Each row in the table below has a label, given by one hidden rule.
array([-0.89,  0.85,  1.29,  0.19, -1.74, -0.43,  0.02, -1.01]) A
array([-0.32, -0.42, -0.95, -0.43, -2.32,  0.54,  0.49,  1.99]) C
array([-0.56,  1.64,  1.30,  1.64,  1.03, -0.82, -2.73,  0.20]) D
array([ 0.39, -1.08, -0.53,  0.01, -0.61,  0.00, -0.05,  0.03]) B
array([ 0.18,  0.56, -0.01, -0.62,  0.96,  0.73,  0.37,  1.08]) C
array([-1.54, -0.05,  0.48,  2.30,  0.33, -0.47, -1.07, -0.54]) D
array([ 0.28,  0.42, -0.54,  2.02,  0.18, -0.73, -0.42,  1.45]) D
array([-0.10, -0.37, -0.15,  0.20,  1.75, -1.08,  0.95, -0.37]) B
array([ 0.24,  1.04,  0.17, -0.92,  0.13,  0.56,  0.66,  0.71]) C
array([-1.28, -0.72, -0.36, -0.25,  1.30,  0.36,  0.50, -0.41]) A
array([-0.83, -0.72, -0.99, -0.63, -1.41,  0.42, -0.31,  0.07]) B
array([-1.17,  0.88,  1.47,  0.23, -1.50, -0.61, -0.05,  0.03]) C
array([ 0.43, -1.05, -1.76, -0.78,  1.21, -0.92, -0.53,  0.68]) B
array([ 3.34,  0.14, -0.79, -0.56,  1.06, -0.95,  1.11, -1.37]) B
array([-0.20, -2.17,  1.57,  0.96,  0.77,  0.00, -0.05,  0.03]) B
array([ 1.48,  0.03, -1.57, -1.13,  1.25, -0.90,  1.63, -1.53]) A
array([ 0.76, -1.03,  0.62,  0.05,  0.45, -1.41, -0.05,  0.03]) C
array([-0.54,  0.08, -0.24, -0.14,  0.36, -0.14,  0.99,  1.41]) C
array([-0.04, -0.12,  0.23,  0.46, -0.61,  1.31, -0.51,  0.09]) A
array([-0.86, -0.95, -0.98, -0.53, -1.59,  0.66, -0.10,  0.27]) B
array([ 0.47,  0.98,  0.02, -0.80,  0.55,  0.74,  0.91,  0.47]) D
array([ 0.63,  1.34, -0.48, -0.97, -0.59, -0.18,  1.76,  0.96]) C
array([ 0.19,  1.63,  0.51, -0.92,  0.07,  0.85,  1.37, -0.58]) D
array([ 0.29, -1.14, -1.50,  0.59, -0.05,  0.20, -1.25, -0.03]) A
array([-0.17,  1.08,  0.35, -1.22,  0.46,  0.19,  0.31, -0.28]) D
array([-0.56, -0.36, -1.69, -0.87,  0.64, -1.10,  0.81, -0.36]) B
array([-0.90,  2.06, -0.25,  1.35,  0.20, -0.91, -1.91,  1.64]) D
array([ 2.11, -1.64,  1.92,  0.75, -1.14,  0.74,  0.15, -0.48]) B
array([-1.37,  0.07,  0.77,  0.38, -1.42,  0.67, -0.05, -0.93]) A
Which label does each new row get?
array([-0.19,  0.65,  0.78,  0.48, -0.70,  0.42, -0.52, -1.29]) ~ A
array([-0.08,  0.01,  0.01,  0.60, -0.29,  1.36, -0.71,  0.15]) ~ D
array([ 0.55,  1.19, -0.62, -0.80, -0.58,  0.00, -0.05,  0.03]) ~ C
array([-0.17, -0.72, -1.31, -0.59,  1.17, -0.23, -0.17,  0.36]) ~ B
array([ 0.27, -0.74, -0.25,  0.14, -0.81, -0.07, -0.36, -0.53]) ~ B
array([-0.62, -0.67, -0.60,  0.02, -0.35,  1.22, -1.14, -0.09]) ~ A
array([-0.62,  1.88,  0.18,  2.29,  0.23, -0.34, -1.86, -1.51]) ~ D
array([-0.96,  2.18, -0.17,  2.56, -0.03, -0.23, -0.05,  0.03]) ~ D
array([-0.24, -0.14,  0.82, -0.08, -1.31,  0.96, -0.53,  0.02]) ~ B
array([ 1.44,  0.52, -0.45, -0.43,  1.30, -0.59,  1.60, -2.77]) ~ A
array([-0.39, -0.16,  0.17, -0.57, -1.16,  0.53, -0.77,  1.88]) ~ C
array([ 1.88, -0.75,  1.67,  2.45,  1.00, -0.80, -1.00, -0.61]) ~ D
array([-1.06,  0.06,  0.99,  0.42, -1.49,  0.63,  0.01, -0.92]) ~ A
array([-0.40,  1.36,  0.70, -1.07,  0.09,  0.64,  0.23,  0.05]) ~ D
array([-0.63, -1.68, -0.32, -0.54,  1.84, -1.67, -0.02,  0.89]) ~ B
A new table starts here. Its rows get labels from a new hidden rule, each label after its row.
array([-0.46, -0.98, -0.03, -0.01, -0.05,  0.58, -0.36,  0.28]) 0
array([-0.05, -0.11,  0.21, -0.02, -1.66, -0.37, -0.20, -1.12]) 1
array([ 0.64,  0.49, -1.45, -1.63,  1.09, -0.03,  1.39, -0.13]) 0
array([-1.92,  1.54, -2.67,  3.00, -0.38, -1.81, -1.57,  1.11]) 0
array([-0.40, -0.11,  0.92, -0.81,  0.51,  0.63, -0.91, -0.02]) 2
array([ 0.12, -1.16,  1.25, -0.11, -0.54,  0.46, -0.35, -0.83]) 1
array([ 0.94, -1.15,  0.85,  1.04, -0.20, -0.12,  0.56, -0.82]) 0
array([-2.07,  1.52,  0.21,  1.07, -2.19,  0.88, -0.29,  0.26]) 1
array([-1.07, -0.30, -0.03, -0.65,  0.48,  0.69, -0.90, -0.13]) 2
array([-1.25,  1.61, -1.11,  0.43,  0.16, -1.20, -2.13,  0.21]) 0
array([ 0.35,  0.61, -1.40, -1.76,  1.36,  0.59,  1.52, -0.02]) 2
array([-1.18, -0.39,  0.26, -0.72,  0.74,  0.01, -0.53, -0.52]) 2
array([-1.04, -0.51, -0.02, -1.24,  0.68,  0.51, -0.86, -0.33]) 2
array([ 0.55,  1.03, -1.31, -1.35,  1.28,  0.18,  1.58,  0.07]) 0
array([-1.07, -0.32,  0.02, -0.39,  0.64, -0.02, -0.81, -0.03]) 2
array([ 0.64, -1.01,  0.70,  0.72, -0.35, -0.57,  0.23, -0.51]) 0
array([ 1.22, -0.96,  0.65,  0.69, -0.03, -0.37,  0.40, -0.27]) 0
array([ 0.57,  0.79, -1.74, -1.63,  1.64,  0.19,  1.39, -0.31]) 0
array([ 0.84,  0.47, -1.49, -1.77,  1.24,  0.41,  1.67,  0.09]) 0
array([-0.12, -1.09,  1.18,  0.14, -0.44,  0.21, -0.45, -0.54]) 0
array([ 0.36,  0.26, -0.02, -0.57, -0.76,  1.38, -0.28,  1.49]) 1
array([-0.40, -0.30,  0.59, -1.47, -0.46,  0.84,  0.13, -0.74]) 1
array([ 0.49, -0.75,  0.83,  0.64,  0.14, -0.56,  0.21, -0.47]) 0
array([-2.30,  1.43,  0.02,  0.97, -2.06,  0.95, -0.42,  0.51]) 1
array([-1.17, -0.62,  0.38, -0.78,  0.66,  0.15, -0.48, -0.23]) 2
array([-1.48, -0.70, -0.14, -1.03,  0.53,  0.57, -0.48,  0.06]) 2
array([-0.05,  1.94, -1.56, -0.18,  1.87, -1.47, -1.37,  1.13]) 2
array([ 0.49, -1.23, -1.07, -0.76,  0.37, -0.66,  2.14, -0.09]) 2
array([ 0.66,  0.90, -1.39, -1.75,  1.57,  0.49,  1.73, -0.16]) 2
array([ 1.03, -0.58,  0.87,  0.31, -0.04, -0.01,  0.16, -0.28]) 1
array([-0.58, -0.55,  1.06,  0.04, -0.65,  0.14, -0.13, -1.22]) 1
array([-1.70,  1.19,  0.01,  0.77, -2.21,  1.27, -0.12,  0.51]) 1
array([ 1.13,  0.96, -0.75,  1.22,  0.90, -1.41,  0.29,  0.86]) 2
array([-1.33,  1.51,  0.29,  1.17, -1.89,  0.84, -0.55,  0.82]) 1
array([ 0.96, -0.33, -0.06,  0.17, -0.23, -1.41,  0.22, -0.35]) 1
array([ 0.49, -0.04,  0.15, -1.03,  0.09, -0.47, -0.31, -0.64]) 1
array([ 0.72,  0.73, -1.56, -1.73,  1.46,  0.26,  1.35, -0.03]) 0
Which label does each new row get?
array([ 0.39,  0.49, -1.46, -1.80,  1.20,  0.42,  1.70,  0.07]) -> 2
array([-1.12, -0.15,  1.21, -0.68,  0.55,  0.54, -1.04, -0.10]) -> 2
array([-0.24, -0.74,  1.06,  0.32, -0.66,  0.79, -0.37, -0.89]) -> 1
array([-0.47,  1.99, -1.67,  0.00,  1.94, -1.41, -1.43,  1.14]) -> 2
array([-2.13,  0.94,  0.28,  0.39, -2.16,  0.88, -0.33,  0.52]) -> 1
array([-1.04, -0.16,  0.26, -0.75,  0.75,  0.04, -0.52,  0.02]) -> 2
array([-1.06,  1.52,  0.10,  1.00, -1.75,  0.72, -0.45,  0.96]) -> 1
array([-1.06, -0.35,  0.34, -0.68,  0.26,  0.50, -0.97, -0.39]) -> 2
array([ 0.94, -0.86,  0.48,  0.59, -0.25,  0.05,  0.26, -0.36]) -> 1
array([-0.13,  0.88, -1.65,  0.21,  0.93, -0.47, -0.25,  1.15]) -> 2
array([-0.38,  1.92,  0.05,  0.48, -1.36,  0.07,  0.49,  0.83]) -> 1
